128 stands for zero in the data rows.
Some points:
vec![155, 120, 176, 183, 104, 180, 118, 155, 110, 79, 142, 101, 109, 123,
     152, 125, 171, 201, 137, 140, 91, 133, 69, 89, 109, 93, 154, 125,
     163, 104, 109, 132]
vec![160, 109, 113, 100, 77, 165, 156, 112, 107, 142, 157, 105, 127, 161,
     155, 83, 68, 141, 194, 128, 126, 112, 137, 132, 163, 161, 129, 180,
     69, 103, 131, 98]
vec![143, 193, 133, 95, 132, 136, 103, 107, 121, 97, 112, 168, 80, 146,
     157, 142, 109, 125, 122, 113, 117, 186, 128, 124, 161, 142, 194, 110,
     85, 139, 105, 213]
vec![116, 127, 112, 154, 162, 149, 152, 206, 72, 125, 125, 99, 79, 159,
     134, 91, 172, 112, 121, 118, 122, 116, 132, 141, 146, 74, 63, 113,
     63, 91, 168, 181]
vec![107, 151, 117, 124, 194, 123, 115, 105, 71, 147, 140, 94, 175, 192,
     118, 129, 102, 180, 165, 136, 136, 144, 150, 69, 115, 105, 176, 102,
     164, 97, 88, 123]
vec![104, 99, 139, 137, 175, 143, 74, 108, 83, 171, 125, 133, 91, 90,
     119, 115, 99, 208, 121, 116, 110, 164, 201, 177, 120, 128, 119, 112,
     84, 126, 116, 98]
vec![99, 186, 113, 129, 87, 147, 143, 109, 97, 124, 177, 209, 106, 134,
     89, 69, 127, 105, 131, 174, 74, 132, 85, 145, 76, 126, 135, 76,
     131, 81, 130, 134]
vec![99, 115, 133, 165, 76, 111, 113, 152, 78, 187, 89, 165, 105, 133,
     100, 148, 70, 122, 75, 211, 131, 98, 117, 95, 194, 94, 141, 105,
     147, 165, 114, 118]
vec![141, 171, 106, 144, 179, 211, 83, 112, 99, 171, 102, 94, 68, 181,
     119, 141, 137, 123, 89, 84, 168, 198, 122, 95, 136, 164, 113, 93,
     141, 155, 179, 144]
vec![121, 97, 156, 171, 176, 154, 116, 43, 110, 121, 98, 152, 110, 99,
     180, 122, 122, 68, 130, 152, 145, 109, 170, 104, 122, 121, 68, 71,
     120, 72, 80, 154]
vec![160, 154, 199, 191, 113, 190, 77, 125, 89, 119, 126, 133, 117, 124,
     107, 172, 127, 115, 53, 159, 120, 101, 116, 144, 116, 152, 126, 123,
     72, 94, 184, 102]
vec![102, 114, 155, 143, 127, 154, 151, 174, 160, 156, 124, 126, 100, 116,
     165, 114, 111, 150, 83, 129, 159, 176, 93, 131, 111, 32, 138, 109,
     89, 114, 108, 126]
vec![105, 114, 109, 125, 187, 169, 181, 158, 78, 73, 170, 212, 123, 121,
     128, 169, 151, 149, 84, 103, 136, 149, 111, 103, 139, 145, 134, 148,
     107, 129, 105, 150]
vec![84, 141, 128, 149, 113, 93, 77, 126, 173, 138, 61, 124, 177, 154,
     126, 123, 197, 140, 97, 124, 148, 182, 94, 103, 155, 168, 119, 132,
     80, 70, 103, 105]
vec![59, 128, 134, 200, 122, 135, 175, 125, 129, 108, 130, 140, 120, 146,
     78, 85, 111, 133, 114, 53, 164, 120, 155, 115, 135, 160, 102, 159,
     183, 131, 165, 93]
vec![113, 147, 148, 149, 107, 141, 157, 101, 95, 139, 147, 99, 153, 157,
     214, 195, 159, 132, 129, 126, 112, 76, 115, 130, 119, 150, 107, 111,
     137, 152, 129, 179]
vec![168, 117, 156, 157, 155, 148, 127, 128, 178, 197, 154, 170, 112, 158,
     167, 49, 131, 169, 91, 94, 93, 96, 138, 130, 166, 163, 146, 103,
     132, 173, 163, 162]
vec![160, 133, 88, 192, 175, 174, 122, 139, 147, 154, 134, 190, 109, 107,
     93, 166, 148, 100, 110, 77, 97, 71, 136, 131, 138, 95, 152, 162,
     82, 116, 94, 80]
vec![194, 162, 117, 172, 92, 89, 167, 115, 166, 134, 118, 112, 114, 91,
     152, 175, 136, 126, 118, 145, 131, 143, 163, 101, 97, 108, 79, 84,
     111, 168, 143, 131]
vec![76, 163, 129, 139, 175, 166, 130, 105, 198, 156, 105, 133, 156, 126,
     107, 148, 116, 110, 134, 192, 89, 151, 134, 94, 139, 122, 128, 137,
     134, 93, 194, 182]
vec![84, 112, 122, 157, 104, 171, 137, 140, 122, 84, 103, 106, 118, 150,
     138, 159, 134, 128, 113, 165, 147, 131, 183, 166, 117, 155, 196, 71,
     96, 158, 130, 119]
vec![148, 81, 149, 113, 117, 123, 96, 172, 108, 113, 139, 132, 167, 74,
     55, 109, 134, 127, 133, 132, 152, 129, 152, 121, 122, 147, 97, 157,
     126, 171, 101, 220]
vec![139, 82, 134, 167, 171, 123, 136, 157, 93, 169, 82, 159, 144, 128,
     141, 141, 134, 108, 161, 121, 174, 117, 72, 138, 73, 136, 193, 122,
     69, 109, 166, 146]
vec![143, 141, 90, 201, 126, 112, 115, 110, 90, 105, 150, 105, 150, 85,
     140, 90, 61, 104, 66, 92, 194, 110, 86, 165, 155, 96, 176, 85,
     130, 95, 153, 173]
vec![138, 97, 156, 159, 93, 126, 160, 103, 138, 99, 99, 149, 60, 142,
     121, 128, 131, 123, 136, 139, 153, 181, 107, 182, 155, 114, 133, 156,
     103, 118, 127, 157]
vec![121, 96, 52, 150, 132, 152, 101, 102, 178, 78, 145, 63, 102, 147,
     136, 112, 153, 107, 107, 154, 119, 134, 111, 142, 133, 148, 151, 115,
     140, 127, 92, 133]
vec![124, 128, 120, 124, 155, 90, 93, 112, 89, 85, 59, 133, 97, 83,
     173, 95, 98, 106, 108, 109, 63, 154, 124, 104, 81, 148, 152, 156,
     150, 150, 172, 107]
vec![112, 136, 167, 183, 150, 70, 117, 147, 120, 112, 119, 133, 78, 195,
     129, 132, 143, 116, 132, 167, 112, 99, 137, 150, 108, 174, 132, 124,
     144, 123, 122, 121]
vec![132, 156, 81, 111, 123, 139, 122, 109, 82, 190, 150, 121, 72, 164,
     146, 148, 156, 58, 76, 147, 167, 169, 142, 82, 93, 137, 121, 192,
     142, 112, 117, 130]
vec![109, 125, 198, 145, 128, 174, 145, 151, 131, 154, 157, 146, 89, 115,
     166, 94, 132, 80, 116, 160, 213, 146, 160, 149, 117, 148, 169, 109,
     177, 115, 95, 123]
vec![131, 140, 119, 161, 128, 166, 107, 107, 144, 197, 114, 104, 110, 106,
     128, 176, 151, 132, 152, 129, 115, 155, 92, 197, 59, 115, 136, 150,
     188, 112, 136, 145]
vec![120, 84, 111, 145, 88, 130, 122, 94, 138, 124, 178, 183, 127, 141,
     154, 148, 136, 194, 116, 148, 198, 144, 128, 110, 77, 141, 107, 125,
     125, 66, 191, 134]
vec![95, 200, 139, 87, 110, 123, 137, 97, 101, 145, 130, 102, 105, 83,
     108, 127, 194, 155, 129, 124, 175, 108, 106, 176, 151, 121, 113, 90,
     114, 155, 140, 100]
vec![82, 107, 160, 168, 117, 109, 98, 107, 117, 150, 196, 133, 47, 86,
     145, 153, 133, 148, 112, 117, 140, 151, 84, 53, 156, 140, 150, 108,
     115, 136, 132, 129]
vec![50, 128, 173, 165, 102, 161, 141, 97, 135, 126, 131, 114, 87, 126,
     100, 128, 109, 76, 186, 82, 133, 116, 99, 85, 102, 104, 163, 108,
     61, 177, 127, 160]
vec![110, 93, 132, 178, 94, 176, 106, 127, 91, 132, 131, 182, 161, 194,
     145, 143, 123, 111, 133, 71, 98, 195, 120, 171, 146, 101, 76, 87,
     160, 153, 144, 98]
vec![132, 143, 137, 162, 157, 83, 89, 136, 130, 98, 175, 139, 55, 153,
     115, 156, 148, 156, 167, 139, 148, 103, 168, 165, 151, 82, 150, 137,
     160, 99, 184, 153]
vec![160, 87, 142, 129, 115, 142, 88, 88, 94, 145, 57, 157, 88, 118,
     117, 138, 171, 126, 172, 83, 141, 115, 117, 112, 193, 132, 145, 125,
     187, 87, 124, 153]
Along one direction, these points spread out more than along any other. Take the direction at right angles to it along which they spread out most. Go by this last direction. For each point below, how far along it does it lie, from 0 to 99? 50 is the average, and the first point above lies past it. One standard deviation of the points above along it is 16.
vec![92, 86, 132, 85, 129, 107, 28, 129, 142, 131, 179, 150, 136, 140,
     149, 134, 161, 78, 134, 99, 127, 118, 126, 138, 124, 86, 155, 88,
     104, 163, 161, 120] 49
vec![56, 177, 77, 201, 141, 102, 92, 157, 119, 184, 168, 127, 102, 115,
     179, 159, 103, 124, 142, 99, 107, 172, 113, 148, 132, 195, 118, 138,
     124, 88, 61, 179] 51
vec![114, 92, 168, 149, 200, 122, 132, 54, 105, 131, 135, 154, 126, 166,
     122, 118, 112, 144, 77, 154, 141, 129, 64, 189, 131, 111, 96, 184,
     123, 183, 103, 144] 40
vec![92, 181, 148, 74, 143, 167, 82, 181, 161, 110, 94, 145, 118, 138,
     186, 174, 53, 124, 123, 109, 156, 100, 99, 144, 136, 126, 85, 156,
     160, 100, 130, 114] 49
vec![130, 86, 134, 116, 170, 171, 170, 163, 117, 158, 154, 90, 107, 87,
     116, 146, 135, 95, 110, 151, 106, 110, 55, 145, 169, 169, 138, 74,
     134, 75, 152, 129] 55
vec![87, 117, 48, 165, 151, 169, 130, 127, 101, 130, 118, 153, 101, 114,
     191, 135, 165, 148, 163, 183, 144, 133, 115, 134, 168, 141, 146, 129,
     133, 182, 173, 127] 50
vec![156, 163, 124, 170, 168, 144, 71, 136, 128, 97, 153, 144, 121, 124,
     125, 116, 102, 113, 200, 180, 181, 163, 69, 120, 131, 156, 69, 103,
     118, 171, 117, 103] 55
vec![143, 121, 174, 160, 155, 117, 140, 113, 102, 135, 179, 126, 178, 93,
     145, 144, 144, 77, 146, 137, 108, 198, 160, 128, 209, 107, 166, 166,
     124, 123, 168, 91] 41
vec![102, 92, 111, 125, 127, 153, 103, 74, 157, 113, 143, 94, 80, 116,
     127, 187, 87, 131, 109, 138, 117, 129, 108, 128, 161, 127, 117, 129,
     127, 110, 148, 126] 57
vec![175, 108, 123, 125, 171, 82, 213, 152, 137, 129, 131, 135, 102, 149,
     105, 173, 98, 134, 129, 99, 131, 161, 92, 134, 120, 149, 123, 49,
     124, 120, 119, 93] 47
